In the data rows, the value 128 means zero.
Every row has a hidden score from 0 to 30. What is each row's score? 15 is about the middle. The score is a weighted sum of the row's numbers plus the product of two more (or one squared), each taken from its middle value.
143 109 127 180 162 124 133 189 111 127 149 166 121 126 141 119 129 >> 12
223 120 81 82 185 255 159 127 175 96 115 149 92 132 119 184 105 >> 21
78 186 128 111 109 106 120 112 119 141 104 104 141 122 123 119 113 >> 15
114 170 120 114 145 120 135 128 92 115 216 109 133 114 92 107 151 >> 14
134 92 136 104 132 103 183 132 86 150 185 76 95 105 88 92 135 >> 24
131 174 225 99 94 206 177 194 85 255 203 121 84 93 104 103 189 >> 21
115 80 111 105 158 96 82 89 122 93 127 133 120 120 88 120 106 >> 14
251 131 179 255 255 144 123 190 149 177 217 189 181 178 181 255 168 >> 15
135 89 104 111 121 152 133 123 106 111 116 169 124 127 116 113 106 >> 19
117 111 126 135 156 135 123 146 101 119 140 95 125 121 124 120 130 >> 14
118 80 124 113 121 131 112 100 165 110 92 107 154 119 118 109 110 >> 16
89 152 135 86 74 139 147 90 110 91 80 103 102 115 107 104 134 >> 14
130 161 147 100 103 115 143 114 109 160 138 122 124 111 89 110 136 >> 15
178 113 95 127 141 158 141 117 121 100 128 140 102 132 135 199 96 >> 13
145 105 160 114 103 117 102 111 123 124 144 112 119 126 95 136 133 >> 12
122 170 129 134 172 161 168 237 255 154 147 143 114 119 136 138 125 >> 28
106 93 142 109 141 112 153 136 107 118 116 142 119 115 123 117 119 >> 17
130 143 121 164 150 164 123 207 127 128 174 158 131 136 141 142 137 >> 11
125 120 135 136 166 93 127 115 99 106 109 85 127 130 100 80 127 >> 12
143 138 129 101 135 147 122 139 95 115 156 109 101 131 90 115 126 >> 11
119 204 149 174 158 108 153 222 112 174 202 117 140 117 89 138 155 >> 27
137 103 124 147 102 109 140 106 105 129 106 119 131 113 111 105 122 >> 14
255 114 123 215 210 119 133 131 178 108 119 154 160 149 198 245 141 >> 13
151 73 150 167 138 70 76 107 141 105 102 99 242 134 253 128 119 >> 16
82 124 95 104 72 77 116 110 142 108 91 255 122 134 140 133 124 >> 27
114 111 101 98 125 114 118 111 141 84 118 154 104 130 95 126 107 >> 12
115 121 135 122 121 147 171 123 117 124 114 132 104 105 134 134 102 >> 17
107 120 117 95 118 137 201 185 118 161 105 80 105 135 123 86 98 >> 21
94 179 145 113 85 121 116 108 177 143 116 121 177 114 159 108 128 >> 18
124 108 165 255 127 100 82 115 152 130 97 107 163 132 198 129 116 >> 11
101 96 81 87 76 107 137 86 117 99 143 110 86 104 84 94 98 >> 19
104 111 116 96 93 89 97 139 115 103 112 105 131 123 103 144 106 >> 16
100 95 116 106 138 153 118 104 92 125 105 90 98 116 99 91 130 >> 15
150 116 161 131 148 135 86 115 104 128 207 128 148 120 94 145 145 >> 9
131 99 123 129 149 94 119 122 124 97 151 128 130 129 118 129 122 >> 11
93 115 100 98 99 115 118 81 98 102 115 107 86 122 98 115 114 >> 11
116 98 109 132 110 138 154 123 124 116 119 134 119 120 116 117 116 >> 14
105 140 117 112 105 122 120 142 118 117 100 94 113 140 117 113 121 >> 13
186 255 103 184 165 114 178 219 224 134 136 211 184 182 183 190 185 >> 12
74 182 138 87 72 117 135 71 107 202 142 109 99 116 113 116 137 >> 13
120 112 130 133 120 136 105 98 159 122 153 160 147 119 159 175 104 >> 13
209 90 110 255 255 127 126 147 198 86 123 203 174 133 166 157 124 >> 19
139 126 140 160 136 143 161 183 116 155 131 124 130 127 130 114 142 >> 15
146 169 91 196 125 153 166 117 255 94 92 156 169 152 155 245 97 >> 19
158 98 94 255 208 214 122 157 255 103 203 255 198 129 211 255 124 >> 17
132 97 110 119 114 102 111 137 120 105 106 183 116 140 100 128 116 >> 14
104 142 169 114 91 65 114 150 129 169 129 149 170 137 144 132 158 >> 12
97 192 128 92 122 141 141 121 94 120 172 167 115 130 92 109 133 >> 10
135 114 97 115 166 97 137 117 170 103 99 185 129 117 132 171 105 >> 21
131 117 88 125 119 108 152 95 147 102 91 121 108 135 114 136 126 >> 13
109 111 180 102 82 73 103 101 97 197 155 117 151 97 118 112 112 >> 17
155 88 153 114 126 132 102 110 104 102 139 97 123 125 115 93 106 >> 11
127 85 107 103 176 147 147 118 106 95 142 94 89 115 100 116 86 >> 16
114 109 89 124 155 157 145 112 137 98 117 135 135 122 86 117 125 >> 16
139 139 181 161 113 106 120 130 134 216 129 159 145 140 136 186 141 >> 13
132 166 137 96 106 96 171 136 121 193 154 104 112 147 83 99 142 >> 14
208 124 136 137 147 107 131 139 131 125 160 128 120 134 141 165 131 >> 12
138 80 119 108 197 193 135 167 85 125 192 133 112 83 83 88 148 >> 17
235 118 85 164 202 140 134 89 140 79 111 172 152 126 151 180 92 >> 18
87 116 88 112 106 148 165 96 205 92 66 121 109 119 185 118 132 >> 18
128 145 133 129 114 73 131 138 155 135 106 132 143 160 127 189 118 >> 13
162 133 178 198 180 104 149 140 126 177 88 120 159 153 68 125 143 >> 13
108 106 84 167 117 124 125 111 236 84 67 133 132 162 152 129 112 >> 12
143 95 138 93 124 118 107 108 95 154 210 95 101 129 100 93 124 >> 10
91 144 124 127 70 107 150 105 116 134 90 117 102 110 255 131 135 >> 16
236 158 191 255 155 105 119 137 122 205 135 185 189 147 232 180 155 >> 11
110 90 132 255 122 173 110 110 77 127 146 112 104 101 101 76 121 >> 11
136 165 167 89 92 140 134 179 82 184 196 113 98 102 85 120 165 >> 22
144 158 143 129 127 120 129 128 113 126 132 144 134 131 119 141 146 >> 10
126 123 135 162 149 150 106 155 123 138 106 130 171 127 150 139 120 >> 17
107 154 114 112 122 70 122 125 127 108 121 112 154 145 146 118 99 >> 13
88 212 106 105 96 88 116 93 117 106 107 125 151 127 143 101 122 >> 12
100 146 113 104 177 109 136 116 107 111 110 127 125 130 97 124 136 >> 20
96 94 102 103 121 131 117 84 140 70 88 117 124 114 140 92 89 >> 15
101 165 221 96 67 94 102 131 77 198 153 82 110 131 93 80 132 >> 13
76 152 106 95 92 89 141 92 160 126 91 162 101 100 97 124 123 >> 15
112 113 114 112 136 129 104 132 130 114 82 93 113 137 159 111 116 >> 16
113 133 138 111 113 141 134 154 89 143 175 144 110 103 93 103 155 >> 12
97 138 99 116 127 143 143 92 170 106 111 144 122 126 95 195 112 >> 15
130 146 121 106 114 54 138 113 164 129 114 117 121 134 165 135 113 >> 15
141 189 130 145 125 120 154 118 159 185 209 171 127 124 132 173 161 >> 12
116 108 124 105 107 173 117 106 120 106 128 130 123 122 134 149 105 >> 13
90 137 110 91 94 113 107 112 97 107 103 102 100 110 89 97 100 >> 15
109 114 115 126 128 166 123 100 96 222 129 113 122 108 106 91 136 >> 19
153 126 131 129 125 107 127 146 114 121 124 123 123 138 85 129 127 >> 11
121 130 138 113 107 88 108 124 161 107 105 99 174 130 137 148 116 >> 18
145 149 154 121 94 70 114 136 148 128 120 111 114 139 109 216 141 >> 20
96 119 91 126 119 113 142 81 181 91 68 106 124 138 255 98 105 >> 19
120 167 158 158 108 106 113 255 106 204 178 147 142 144 111 145 168 >> 13
88 122 83 90 91 148 120 76 177 83 90 140 132 138 114 131 90 >> 14
132 96 99 110 132 185 122 99 120 103 96 120 102 113 108 98 129 >> 15
188 145 145 142 115 93 97 117 130 174 180 127 140 132 166 148 159 >> 10
127 110 96 104 130 138 151 128 120 96 101 201 123 108 146 135 109 >> 23
106 134 139 116 135 119 140 229 91 179 168 110 116 129 121 96 149 >> 16
48 71 88 73 59 94 79 73 83 86 70 64 88 96 147 71 96 >> 16
